In the rows, zero is written as 128.
Each path below is one point turned by a fixed rotation once a step. After each direction that follows a path, write how fast that rotation turns it, in degrees per step (0 if it stays still).
Each turn is a multiple of 5 degrees from 10 to 175, or 0.
Each row of a path follows its step; steps can be skipped.

step 0: [130 119 115 127 127 130 121 132 121 126 126 132 124 139 129 139 120 126
 131 133 128 134 126 133 135 127 135 135 122 127 134 128 125 122 126 120
 124 127 128 128 123 122 130 121]
step 1: [125 121 129 136 123 128 131 124 128 130 121 134 125 128 127 132 119 132
 134 135 124 125 122 132 126 132 138 118 131 131 130 121 119 122 135 128
 128 119 128 129 133 125 122 140]
step 3: [139 122 120 135 126 136 127 121 123 128 134 129 124 134 128 124 121 127
 131 127 133 128 122 131 128 135 133 136 131 135 124 127 131 123 125 130
 127 127 118 126 137 118 129 118]
step 4: [133 129 134 125 121 118 128 125 128 121 128 139 120 130 130 136 122 125
 130 129 125 132 133 132 134 136 131 132 120 127 127 123 129 119 130 135
 130 115 119 124 132 131 126 135]
step 5: [119 122 127 128 125 126 132 123 138 130 136 128 120 128 127 132 122 129
 134 128 130 127 129 126 135 120 121 124 127 140 128 116 130 124 131 121
 127 124 125 126 128 123 140 127]
step 8: [130 127 129 122 128 126 125 128 127 132 130 122 120 132 130 134 126 121
 127 129 129 138 121 129 128 124 123 131 120 141 125 122 120 123 118 117
 126 132 120 125 129 128 132 138]
step 9: [129 119 127 133 135 125 125 125 131 142 130 133 122 129 124 125 122 119
 128 132 129 132 123 123 130 125 126 128 122 118 126 123 120 118 138 129
 124 127 123 137 128 123 126 127]
step 10: [129 126 124 128 134 122 128 125 128 121 132 136 127 133 131 131 123 124
 123 132 125 129 123 136 138 126 131 126 129 134 144 128 119 119 129 126
 137 131 136 131 120 122 126 128]
step 15: [118 120 131 130 120 127 131 125 129 125 121 126 128 125 129 131 123 126
 125 134 131 130 126 137 136 124 127 132 132 134 125 117 129 120 133 134
 124 119 123 124 121 126 128 115]
step 16: [134 122 128 136 126 124 132 129 135 133 126 132 125 129 138 134 127 126
 143 136 132 128 128 135 133 138 126 130 133 139 128 131 126 122 120 122
 128 133 123 128 133 129 130 125]
Speeds:
[128 129 128 131 124 127 128 124 128 126 129 129 125 127 130 127 128 128
 127 128 126 126 130 128 125 130 127 131 131 127 129 127 131 130 128 127
 127 125 128 127 128 128 130 127]
35
[130 129 125 126 127 130 127 131 126 131 126 128 124 130 127 126 127 130
 129 128 129 124 126 128 126 127 128 130 127 128 128 128 127 129 130 128
 127 129 126 128 127 129 130 128]
130
[126 129 129 129 127 126 130 129 132 131 126 130 127 127 124 130 129 127
 129 130 128 128 128 128 126 127 127 128 130 128 129 125 129 129 126 127
 125 129 126 129 128 128 127 131]
100
[126 128 127 127 128 126 127 127 128 128 130 131 127 129 127 130 127 129
 129 128 128 128 127 128 129 125 128 126 127 125 129 128 127 129 131 127
 124 125 132 127 127 126 130 129]
80

step 2: [140 128 131 132 138 125 132 119 124 143 136 130 132 131 125 126 126 131
 130 125 129 131 125 133 138 125 126 126 123 142 134 129 128 138 127 127
 130 132 131 130 129 135 128 123]
step 3: [130 128 125 127 135 129 132 119 127 125 126 128 132 130 119 122 120 128
 128 123 126 129 138 115 125 127 135 139 125 129 124 130 137 133 126 124
 121 137 125 132 133 121 119 137]
step 6: [125 126 132 122 127 132 129 126 125 134 134 130 136 126 130 131 126 125
 126 129 117 127 136 119 141 121 136 121 121 125 133 130 129 134 124 117
 132 139 128 136 129 132 128 133]
step 8: [130 122 120 133 122 126 130 119 125 124 130 120 132 121 118 138 129 134
 130 120 129 123 134 127 129 139 125 129 138 134 127 136 128 129 122 135
 127 130 128 127 136 131 123 134]
step 9: [125 119 130 136 119 128 120 126 119 131 130 123 129 131 126 117 128 125
 124 121 130 124 133 125 141 120 133 127 123 132 125 132 134 127 128 129
 140 123 129 135 135 126 133 123]
step 10: [133 116 123 129 124 129 129 119 139 142 127 129 126 138 128 126 124 128
 131 130 117 134 135 129 126 122 132 123 120 125 126 128 128 131 126 127
 129 123 124 121 121 133 123 135]
step 11: [128 131 127 131 124 136 125 130 126 119 138 136 130 137 120 136 135 130
 128 125 129 122 138 133 127 129 134 130 129 126 127 130 128 135 119 118
 127 136 121 119 130 131 123 133]
step 13: [128 114 126 130 129 121 127 125 142 130 129 126 135 124 126 117 134 128
 132 131 123 129 140 124 143 128 133 132 137 129 126 128 123 124 126 130
 125 126 128 129 131 128 121 125]
step 16: [130 124 122 139 129 127 130 126 120 119 133 122 136 126 128 125 127 124
 133 120 117 125 132 127 129 129 144 135 133 126 130 121 130 125 135 122
 128 132 119 129 126 124 120 131]
step 17: [121 130 121 132 128 133 133 132 133 132 122 121 128 133 129 112 131 125
 127 122 123 124 135 143 136 133 127 122 122 134 133 125 123 130 127 122
 125 126 133 127 135 132 125 126]
Speeds:
[130 129 127 127 128 127 129 131 126 131 130 126 124 128 129 124 128 128
 128 128 128 125 125 130 128 129 126 129 127 129 126 129 129 131 128 126
 131 127 128 127 126 128 128 126]
145
[126 128 128 126 130 129 126 129 124 127 128 127 129 127 129 128 128 130
 125 132 126 130 128 128 127 128 125 131 127 127 130 129 126 127 128 130
 128 125 126 126 129 130 127 127]
0
[127 127 124 126 128 127 126 131 129 128 126 125 126 130 126 128 131 130
 128 128 128 128 128 126 129 127 128 126 129 130 127 126 127 126 132 130
 129 129 128 129 131 130 128 127]
85
[126 127 127 127 131 131 126 130 130 128 130 129 128 127 129 127 129 128
 126 127 125 126 127 132 127 129 129 127 129 126 130 127 127 127 128 128
 129 132 128 129 126 130 130 130]
65

step 0: [127 118 132 121 122 124 129 123 125 133 130 128 129 124 129 135 136 144
 120 129 133 124 127 130 123 135 124 135 136 123 122 131 128 125 132 126
 124 111 127 130 130 126 133 124]
step 1: [126 121 114 130 117 128 130 126 129 123 124 127 133 129 123 140 135 143
 126 127 138 122 135 123 125 126 124 122 119 126 124 132 130 127 126 124
 126 124 131 129 122 127 120 132]
step 4: [138 129 127 134 136 120 133 137 123 128 124 124 132 133 126 128 123 147
 130 127 130 120 137 126 126 118 124 120 129 135 118 128 128 128 128 125
 124 127 122 128 127 128 122 126]
step 6: [128 127 138 128 136 133 130 135 121 130 126 126 135 123 130 140 126 131
 116 117 123 130 134 131 127 120 129 120 122 133 127 131 125 134 130 128
 119 119 130 133 129 128 118 136]
step 7: [120 125 135 135 139 137 131 129 118 130 135 128 135 132 128 132 131 133
 131 131 125 121 130 121 125 124 130 130 129 134 119 121 131 125 133 120
 123 117 120 134 123 119 128 128]
step 8: [122 114 135 137 131 133 122 129 135 128 129 128 131 130 121 131 126 125
 124 129 132 125 123 125 128 110 123 126 125 121 127 138 131 127 130 125
 116 121 132 136 125 122 126 129]
step 10: [133 126 125 138 125 131 130 123 129 120 133 130 136 125 121 134 137 122
 131 132 134 120 136 127 125 122 131 135 125 120 119 131 128 130 130 127
 123 110 126 126 135 123 125 127]
step 13: [145 131 129 127 138 121 124 138 116 127 126 127 133 125 127 128 129 122
 129 131 140 124 127 129 128 120 129 131 124 129 125 133 131 128 130 130
 115 124 124 130 140 131 127 124]
step 16: [123 116 137 123 139 126 126 127 119 128 132 123 132 124 132 131 136 124
 127 129 131 132 120 130 130 136 136 134 127 138 121 134 130 129 132 129
 122 125 121 139 137 125 123 130]
step 17: [123 118 131 126 129 134 124 125 128 121 136 122 132 130 135 139 139 124
 134 132 133 122 130 133 121 120 125 122 131 132 122 132 130 124 134 118
 121 135 136 128 131 124 123 128]
Speeds:
[127 128 127 132 123 125 127 127 128 126 129 131 128 130 128 129 130 129
 129 128 128 129 131 128 128 130 126 128 128 126 128 129 131 129 128 131
 126 128 129 127 129 129 130 128]
40
[126 126 126 129 128 129 127 128 131 127 127 129 131 126 127 128 131 127
 128 129 129 128 129 127 128 128 131 131 128 129 130 127 131 132 129 127
 131 129 127 126 127 125 126 130]
160
[129 127 127 128 128 129 129 130 128 127 128 126 128 129 125 130 126 129
 125 128 129 129 125 128 130 132 128 128 126 129 130 133 129 129 128 131
 127 129 129 130 127 127 126 129]
140

step 0: [124 128 130 127 124 119 135 142 127 134 131 132 126 133 121 129 129 127
 127 134 135 137 125 133 121 125 128 132 130 127 137 131 131 124 134 129
 129 123 121 118 133 124 129 123]
step 1: [131 135 133 121 123 126 130 127 131 138 127 123 130 130 129 132 134 130
 133 132 139 139 123 120 134 127 131 126 128 128 131 129 122 126 132 137
 144 126 125 127 129 123 126 127]
step 2: [130 134 143 125 130 128 130 119 125 132 124 125 137 128 132 127 132 140
 126 124 133 129 133 126 133 124 128 127 124 130 122 133 137 126 122 135
 128 132 122 127 132 122 129 127]
step 3: [133 128 128 125 131 130 128 121 135 140 123 127 131 129 129 127 125 132
 123 124 132 126 146 126 126 131 129 122 131 123 126 127 138 126 127 120
 124 129 136 126 122 119 125 127]
step 6: [116 134 126 128 135 125 127 126 132 130 126 125 133 125 123 140 123 134
 135 134 127 126 125 129 131 123 125 137 130 129 126 119 124 128 123 132
 132 131 133 120 136 134 136 129]
step 7: [122 123 129 124 127 133 138 124 134 128 129 130 124 126 120 130 134 135
 131 141 126 132 134 131 137 130 128 138 128 126 135 129 139 125 121 129
 129 127 129 128 129 133 136 130]
step 10: [129 138 128 125 123 137 132 129 130 129 127 132 126 133 129 131 123 124
 132 118 141 127 127 131 127 127 125 126 141 122 125 134 124 134 126 130
 134 128 134 119 131 123 124 127]
step 11: [130 130 135 135 127 134 132 121 124 129 129 133 136 128 120 134 131 134
 128 122 134 125 132 119 118 122 122 135 137 133 128 133 131 131 129 127
 135 124 125 125 130 136 125 121]
step 12: [132 122 128 131 130 122 130 122 124 138 123 129 128 135 128 138 123 131
 127 122 128 131 131 124 127 126 131 139 134 130 132 121 139 128 132 130
 129 118 124 128 117 126 130 127]
step 17: [121 128 119 133 137 134 130 127 125 133 113 134 127 129 132 132 135 129
 129 130 128 133 137 126 132 130 134 126 134 131 126 132 127 122 129 130
 134 126 126 125 134 122 123 138]
Speeds:
[127 129 126 127 128 129 129 129 128 127 127 126 132 127 127 124 127 129
 129 130 130 129 130 126 129 128 130 129 128 128 127 126 127 125 127 128
 124 129 130 128 129 129 130 130]
25
[130 127 126 132 125 128 131 129 128 130 127 129 127 128 129 128 127 131
 127 131 125 127 130 127 126 129 129 127 128 126 128 126 129 128 128 128
 126 127 126 127 128 130 124 127]
85

step 2: [143 125 132 128 128 131 127 127 121 127 125 135 129 125 125 126 144 124
 125 130 131 126 129 130 120 126 132 128 126 131 134 133 144 129 127 124
 128 137 126 132 128 125 125 121]
step 3: [129 135 126 127 136 129 128 135 129 121 124 141 133 120 129 126 130 127
 121 124 129 124 136 134 122 124 130 127 133 126 126 137 128 124 129 121
 132 134 123 125 121 139 119 125]
step 4: [128 132 123 134 131 128 130 135 132 119 116 129 123 125 129 127 134 122
 128 117 131 124 122 122 133 132 122 134 126 122 130 121 127 123 134 126
 134 130 126 122 117 132 122 122]
step 8: [125 122 132 118 124 137 122 128 128 124 127 123 130 134 126 130 131 127
 118 132 126 120 135 124 137 124 126 119 128 131 121 130 130 134 128 131
 135 129 130 125 128 120 141 129]
step 9: [130 139 121 122 133 130 126 127 131 126 130 128 127 138 128 121 116 122
 130 136 133 118 132 121 124 122 131 120 128 130 124 126 136 128 130 134
 132 130 130 122 134 127 132 135]
step 10: [142 128 123 127 122 128 129 128 132 127 131 117 138 132 123 126 118 120
 133 130 126 126 130 128 135 132 137 131 127 125 125 124 134 134 129 134
 131 126 124 125 128 133 119 131]
step 11: [133 125 123 125 124 134 124 120 124 123 127 131 132 124 135 132 127 131
 137 126 120 124 130 137 137 127 134 123 130 127 130 127 121 140 123 132
 134 118 126 118 131 126 123 131]
step 12: [131 125 116 127 128 122 131 117 130 125 126 130 121 120 132 129 118 123
 132 131 128 125 121 131 123 121 128 131 134 133 137 129 128 130 129 128
 125 123 138 120 134 121 124 125]
step 14: [121 124 127 129 128 134 129 125 118 126 130 127 125 121 137 129 137 129
 131 128 129 130 126 125 129 125 139 125 122 131 121 134 119 118 127 137
 122 127 119 126 128 117 123 124]
step 15: [130 118 130 127 124 127 136 132 132 126 126 126 118 123 134 122 132 128
 131 133 133 128 126 125 113 119 141 128 122 131 129 127 122 124 133 125
 131 136 129 132 133 127 128 123]
Speeds:
[128 126 129 126 130 128 127 126 129 126 127 128 125 127 127 130 125 127
 125 128 128 125 125 127 129 127 125 128 132 127 128 129 127 126 129 127
 129 127 129 127 124 129 130 128]
85
[129 127 128 131 129 130 130 129 129 125 128 126 130 131 128 127 127 128
 128 128 127 129 127 129 130 131 126 126 128 126 129 129 127 127 130 128
 127 125 126 130 127 127 127 125]
115
[124 130 126 130 131 127 127 129 131 126 131 130 126 130 131 128 128 128
 128 129 128 125 127 130 128 126 130 127 127 128 127 131 127 130 126 128
 126 127 128 127 127 128 127 128]
130

step 0: [119 136 121 123 130 123 136 131 129 128 126 128 137 134 127 129 127 121
 128 119 117 129 128 127 136 134 133 132 120 135 126 130 130 127 127 138
 122 131 124 131 131 130 120 130]
step 1: [129 126 127 117 136 137 126 131 130 134 138 130 128 131 131 117 133 127
 134 126 128 133 122 135 124 120 124 121 123 133 134 127 125 134 123 126
 123 128 132 121 127 120 128 123]
step 4: [117 122 135 132 133 129 124 125 125 127 134 125 121 133 123 124 132 127
 133 130 130 127 131 133 132 129 121 121 133 122 128 132 140 125 129 138
 129 134 124 122 134 133 125 137]
step 6: [131 126 119 128 126 131 125 131 140 125 135 129 130 127 132 125 134 129
 132 122 132 132 117 127 133 125 137 138 125 127 129 127 127 137 137 124
 130 123 125 128 135 122 126 119]
step 9: [128 125 129 131 132 135 131 130 139 132 130 113 128 123 118 123 126 134
 136 128 123 132 135 134 131 128 118 131 134 124 127 131 130 125 131 125
 127 125 125 133 129 129 138 132]
step 10: [128 124 127 138 127 122 124 128 126 136 126 130 127 133 125 137 135 117
 123 125 124 130 131 125 129 126 132 122 122 122 116 127 129 138 127 127
 123 133 124 131 132 124 138 131]
step 11: [127 138 117 134 126 128 127 125 125 125 122 133 135 130 135 122 136 122
 134 130 126 133 117 125 131 124 130 123 131 126 133 132 133 132 125 124
 133 127 132 129 127 137 119 121]
step 13: [132 133 134 125 128 123 129 136 132 133 124 133 125 142 122 124 125 131
 120 126 132 121 140 131 130 129 121 135 123 138 132 126 130 129 124 120
 126 124 123 126 127 122 126 127]
step 14: [126 122 136 129 122 127 132 125 131 126 125 120 132 125 126 118 121 119
 130 127 136 130 122 131 129 120 129 118 122 121 135 135 125 123 132 123
 127 123 119 129 126 125 134 129]
step 16: [126 141 120 130 127 132 124 121 126 136 130 137 125 127 134 127 130 122
 128 129 125 137 131 138 131 123 123 135 123 135 128 124 134 126 134 131
 126 134 133 126 135 133 127 131]
Speeds:
[124 126 129 128 127 128 127 128 128 127 127 125 127 128 131 128 127 127
 126 127 129 127 132 130 131 131 127 126 130 127 130 127 128 128 128 127
 130 126 126 129 126 129 130 129]
70
[127 126 127 128 126 131 129 126 124 126 125 128 128 127 128 125 128 130
 127 128 128 128 127 127 126 128 127 125 126 124 128 127 130 127 126 126
 130 128 128 129 128 125 126 127]
115
[127 126 126 127 129 129 128 128 126 131 129 129 128 125 125 127 129 131
 127 129 131 129 127 128 129 128 130 127 129 128 128 130 128 130 129 128
 129 127 125 128 125 130 128 133]
140
[127 126 126 127 129 130 129 127 130 126 130 126 129 129 126 129 126 130
 130 125 128 126 127 127 128 130 129 128 127 128 131 129 128 129 130 127
 128 131 130 131 128 129 129 127]
125
